Named moves, each a turn or a mirror, and the order they were made in; the first pair answered:
move Z723:
[  6.7 -14.3  16.1 -13.2  12.8 -10.6 -22.0  -9.4  23.9   5.2   7.3  -8.2
   5.0  -3.2 -41.3   7.3 -17.3]  ->  [  7.8 -21.4  -5.8   3.0 -13.8  21.2  -3.3   3.0 -11.5  25.0   7.9  -2.6
  18.3  -3.3  27.8  36.0   1.7]
[  6.7  35.8 -10.6 -17.4   5.2 -11.3  -2.7 -13.2   4.2  -0.4  10.1   9.7
   5.8  -7.1  -6.2   6.7  -2.4]  ->  [  7.0  34.7 -14.0 -14.7  -2.1  -3.9   2.6 -10.0  -3.3   2.9  11.3  11.4
   6.4  -6.6   9.4  15.6   0.7]
[  0.3 -28.3   3.0  -3.0  21.2  -9.8  23.9  -7.4  -9.0  12.4  17.1   5.3
 -33.3   4.8 -21.0  18.2   3.5]  ->  [  1.1 -30.2  -2.1  -0.4  17.2  -3.7  28.5  -3.4 -18.8  17.4  18.9   5.7
 -29.6   3.0  -3.6  24.0   8.1]
[ -1.5   6.4   7.8  -3.1   4.7  -3.7 -19.1  -2.4  -4.5  -8.1  -1.5  -6.4
  11.2  -3.7   1.3 -17.9   0.8]  ->  [ -2.1   4.8   1.6   1.1  -0.7   0.7 -13.6   1.6 -10.7  -4.9  -0.5  -3.8
  14.1  -4.0  15.2 -13.2   3.9]
move Z948:
[  2.6 -16.9  -3.8   6.4  11.6 -25.6  -1.4  -0.4  -7.3 -22.4  10.3  -7.7
 -15.6   1.2   5.4 -20.5 -17.8]  ->  [  5.9 -15.0   8.2  -2.6  15.3 -17.2  -7.8   0.8  -5.2 -23.3  -1.0 -14.0
  -8.3  -0.1  14.8 -21.0 -16.8]
[  7.2   5.3 -19.0   0.7  -0.8   5.9   2.7   0.6 -16.4   0.4  -5.5   4.9
  -7.3  -1.0  -6.4  -3.0   0.2]  ->  [ 11.3   7.8  -8.0 -10.5   2.0  10.5  -2.6  -0.6 -15.1  -1.5 -11.0  -1.1
  -0.2  -1.4   3.3  -2.8   1.2]
[ -3.0  -1.6  -3.2   6.5  -1.5  -8.5  24.1   3.0  22.4  19.7   0.2   6.1
 -11.5  -3.7 -13.7  18.0  -3.8]  ->  [  2.8  -0.7  19.8 -12.1   2.2  -0.4  16.1   6.3  25.0  19.9 -18.6  -8.2
   0.6  -4.5   5.7  13.6  -3.8]
move Z455:
[  4.9  -8.6   0.7   4.0  -3.6   4.1  21.3   1.6   1.5   8.4 -22.0  -1.1
  -4.0  -0.2   8.6   8.1  -3.3]  ->  [ -4.5  -5.8   1.4  16.1  13.2 -11.5  -1.4  -0.3   1.8  -2.5 -15.9   2.5
  -9.2  -8.1   1.3 -15.9  -4.5]
[  2.8  -6.8  -8.6  15.9  18.2  -9.7   6.0   3.9   7.1   2.2   6.7   1.1
  -1.5  -6.3 -13.5  10.2 -11.3]  ->  [  5.4  -4.0 -10.1   7.5  11.3  -8.1   5.0  -0.7   8.2   1.2   8.2  -2.0
   1.0  -5.7 -19.7  14.4 -12.1]
[  3.9  -3.1  19.6 -10.1   9.4   5.1  15.3  19.2   8.3  -5.1 -20.4  -6.3
   0.8  13.0   2.0  -1.3  -6.6]  ->  [ -1.9  -1.2  19.9  -3.4  20.2  -6.5   1.6  17.9   9.5 -15.1 -13.7  -3.8
  -1.7   7.3  -5.3 -17.0  -9.7]
[ -5.9  -2.2  22.0  -6.5 -10.4   4.9  15.1  -1.8   1.4  14.7  -1.3   7.3
   0.8  14.4  20.8   6.7   1.3]  ->  [-15.7  -1.7  22.6   9.2   7.5  -9.5  -6.1  -1.7   2.9   4.4   0.1  11.1
  -4.6   5.7  20.7 -17.8   0.6]
Then:
Each pair is 2 to 4 moves apart.
[ 10.1 -16.1  -3.2   8.9  29.0  24.2   2.3  31.4   3.8  19.7 -12.5 -11.3
 -12.1 -13.2   6.4  22.7 -16.2]  ->  [ 16.1  -5.5  -3.2 -21.4  25.6  18.8 -28.4  11.8   6.6   3.0   1.3 -21.9
   0.0 -18.6 -21.6   7.5 -20.2]	Z948 then Z455 then Z948 then Z455
[ 10.6   3.0  -4.3 -24.2 -10.8   3.4  -1.9  -9.5   3.2   2.6   5.1  -3.0
   2.1  -0.6 -17.5   6.4  -3.4]  ->  [ -3.3  -0.3 -12.9  -1.6   0.5  -9.8  -8.1  -9.5   2.2  -2.4  13.2   4.7
 -10.1  -3.8 -22.9  -7.0  -1.2]	Z455 then Z948 then Z455 then Z455
[ -5.6   9.9 -10.3  24.0  -8.6 -16.1  -5.8   8.1  -1.8  20.8   3.6   8.0
   5.4  -5.3   7.4 -15.2  -6.5]  ->  [  7.4  10.6  -7.2   5.0 -20.7  -4.3  15.9   7.8   3.1  29.0  -0.3   5.7
   6.4   4.7   1.4   5.1  -8.0]	Z723 then Z455 then Z455
[-11.2  13.1  27.3  16.4   6.9 -20.4   8.4 -16.0  27.5 -25.3   1.1  13.8
 -30.5  14.7 -36.2 -10.6   1.9]  ->  [-24.4   6.2  13.6  52.9   2.7  -6.8  12.0   0.3  -1.1 -15.0  -3.1  22.4
 -25.2   7.3  34.8  -5.6  16.7]	Z455 then Z723 then Z455
[ 15.6   5.8  -7.7 -25.0 -28.7  20.6   8.9 -11.6   2.7  15.5  -5.4  -9.7
   9.4   0.6   9.0  11.5   4.4]  ->  [  2.0   0.5  22.9  -4.6  17.5  -5.2  -5.1  -0.2  27.8   6.5 -27.7  -7.5
  -9.5  -0.8  -6.3 -22.2  -2.8]	Z948 then Z455 then Z723 then Z948
[  8.5  -6.9  13.0   3.3  12.4 -20.2  -2.9  -3.5  -1.5   1.9  14.7  -3.4
 -14.9  11.8 -36.9  -7.9 -12.4]  ->  [ 13.4  -6.3   7.0  -0.2   0.8 -14.4  15.4   0.1  -3.3   7.2  13.7  -3.9
 -17.0  18.4 -36.0   6.7 -11.9]	Z948 then Z455 then Z948
[ 10.9 -11.2 -13.1  23.4  37.9  -8.2 -26.1   5.1  -3.5  -3.5   7.1  -6.1
  -3.6  -7.9 -32.9 -12.8  12.5]  ->  [ 28.7 -18.6   5.1   3.7  20.1  25.3  10.9  21.0  -2.6  19.1 -20.3 -18.9
   5.9  10.1   4.5  22.6  15.3]	Z455 then Z948 then Z455
[ -3.5   5.5 -11.6   6.7 -15.8   9.3   5.6  -6.4 -23.2  -1.3  20.4  13.8
   8.5  -7.4   9.5  14.8   5.1]  ->  [ -0.7   4.5  -3.5   2.2 -15.1  14.3   2.7  -5.3 -22.8  -1.3  14.5   7.2
  12.3  -9.4  18.8  15.7   3.6]	Z948 then Z723 then Z948 then Z723
[ 5.9 -0.4  3.0 14.4 -7.7 10.5 26.8  7.7  0.2 17.9  5.0  2.2 -5.1 10.6
 14.4 26.3 -4.9]  ->  [12.4  3.0 17.2 -0.9 -3.6 17.5 16.0  8.8  6.2 16.8 -7.3 -6.8  2.0  8.9
 21.6 19.9 -7.4]	Z723 then Z948 then Z723
[  4.7   1.9  -2.8 -21.7 -21.4  21.0 -13.7  -4.6 -15.7  11.0   5.1 -14.7
  25.4  -6.8  26.3   6.3   9.3]  ->  [ -9.0 -10.4  28.6   7.7  17.6   4.4  -0.2  18.9   9.8  13.7 -26.2 -11.2
   1.7  -2.0  31.3  -8.7   2.7]	Z723 then Z455 then Z455
[-13.4  -1.9  -7.6  11.1 -40.1  -9.5  23.6  -9.3 -14.8  -1.2  19.0   3.6
 -20.0   2.7 -12.2  24.0   7.3]  ->  [-11.8   8.2  28.0  -9.7  -8.2 -15.1 -38.6 -10.7 -12.2 -23.9  -2.4 -16.3
   0.9 -16.7   4.7 -21.4   5.7]	Z948 then Z455 then Z455
[ -2.4  -0.7 -21.3  22.0  13.2  -0.9  -4.6  -2.6  -0.4   0.5  13.3  -1.6
 -26.4 -13.7 -52.6  -1.2   2.2]  ->  [ 14.0   9.3  -9.1 -12.3   4.3  24.9 -42.0  -7.7 -20.1  -4.9   0.0 -22.8
  14.7 -26.9 -10.0  -6.4   9.3]	Z723 then Z948 then Z455 then Z455
[  2.0   2.7  -6.0  -4.3   4.7   0.5 -18.5  -0.4 -12.5   5.8   2.7  -3.6
   9.2  -7.1  26.2  -6.3   4.5]  ->  [ -4.1  -0.6 -20.1  12.2   1.1  -3.6  -5.2   0.7 -13.6  10.8  10.9   7.3
  -1.9  -3.5  17.3   2.2   7.0]	Z948 then Z455 then Z455 then Z455
[ 15.0 -14.7   1.0 -21.1   4.0   2.7  13.5   8.9  16.8   5.1   3.8  -1.5
 -14.0   8.9 -33.4  21.4 -11.2]  ->  [ -4.5 -14.0 -18.2  16.8  24.8 -13.5 -30.2   6.3  -6.8 -13.1  22.5   9.0
  -9.2 -15.1  -9.9 -14.5  -4.1]	Z455 then Z455 then Z723 then Z455
[  3.2  -5.5  47.3 -13.6  30.8  -8.5   5.4   1.8  28.3  -9.7 -33.2  -9.8
  -5.2  -1.1 -21.6 -11.5 -14.6]  ->  [-16.0 -12.0  -0.7  26.7  15.4 -23.4  30.1  -3.7  13.5  -3.9   4.9  18.6
 -31.5  -1.1 -44.0   3.0  -7.6]	Z723 then Z948 then Z723
[  5.9  -6.2 -14.3   0.8 -14.0   1.2  16.8  -1.4  -2.6  -0.1  12.9   1.4
  -4.9   4.3 -13.7  15.0  -2.1]  ->  [  6.8 -10.0  21.5  -6.4  10.6  -0.2   6.3   7.5  15.9  -2.4 -15.1 -10.4
  -4.7   6.1  -6.9  -0.3  -7.0]	Z723 then Z455 then Z948 then Z723
[-10.9  -5.5 -10.9   8.5  -0.9  -2.5 -20.1  -6.8 -16.1  -0.7  24.3   4.4
  -0.7  -4.1  13.7  -5.0   0.9]  ->  [ -8.2  -2.5 -13.5   0.9  -6.0  -2.6 -21.6  -9.6 -15.9  -4.2  27.7   3.7
   1.5  -2.8   7.4  -1.5   0.8]	Z455 then Z455 then Z455 then Z455
[  7.8  -8.3   5.4   0.0  24.6   5.1 -19.2   8.4   1.4  -0.3  -2.0  -7.3
   5.7 -11.3   2.2  -0.6  -5.5]  ->  [  9.8  -8.8 -11.6  -1.0   4.0  10.9   7.9   5.9  -1.6   6.9   8.6  -0.8
   1.0  -1.2 -10.3  24.7  -5.8]	Z455 then Z948 then Z455
[  3.7 -12.2 -18.2   1.2  -1.8  -2.8  -0.4   5.6  -8.8   7.3   6.2  10.7
  -5.4  -8.6  12.2  22.9   3.1]  ->  [  6.7  -8.7 -15.0 -15.0  -3.1  -8.4  -4.4  -0.6   0.6   1.7  11.4   6.5
  -5.5  -6.7 -15.7  21.1  -0.6]	Z455 then Z723 then Z455
[-12.5 -18.3 -15.7   6.9  18.3 -13.3  18.7  13.2  11.6  13.0 -12.0  -3.7
  -2.3  14.7 -12.2  13.3   0.3]  ->  [-14.8 -17.4 -17.6  12.2  21.0 -18.7  15.0  13.0  12.8  10.7 -11.8  -3.0
   0.4  13.5 -12.8   7.5   0.1]	Z455 then Z455 then Z455 then Z455
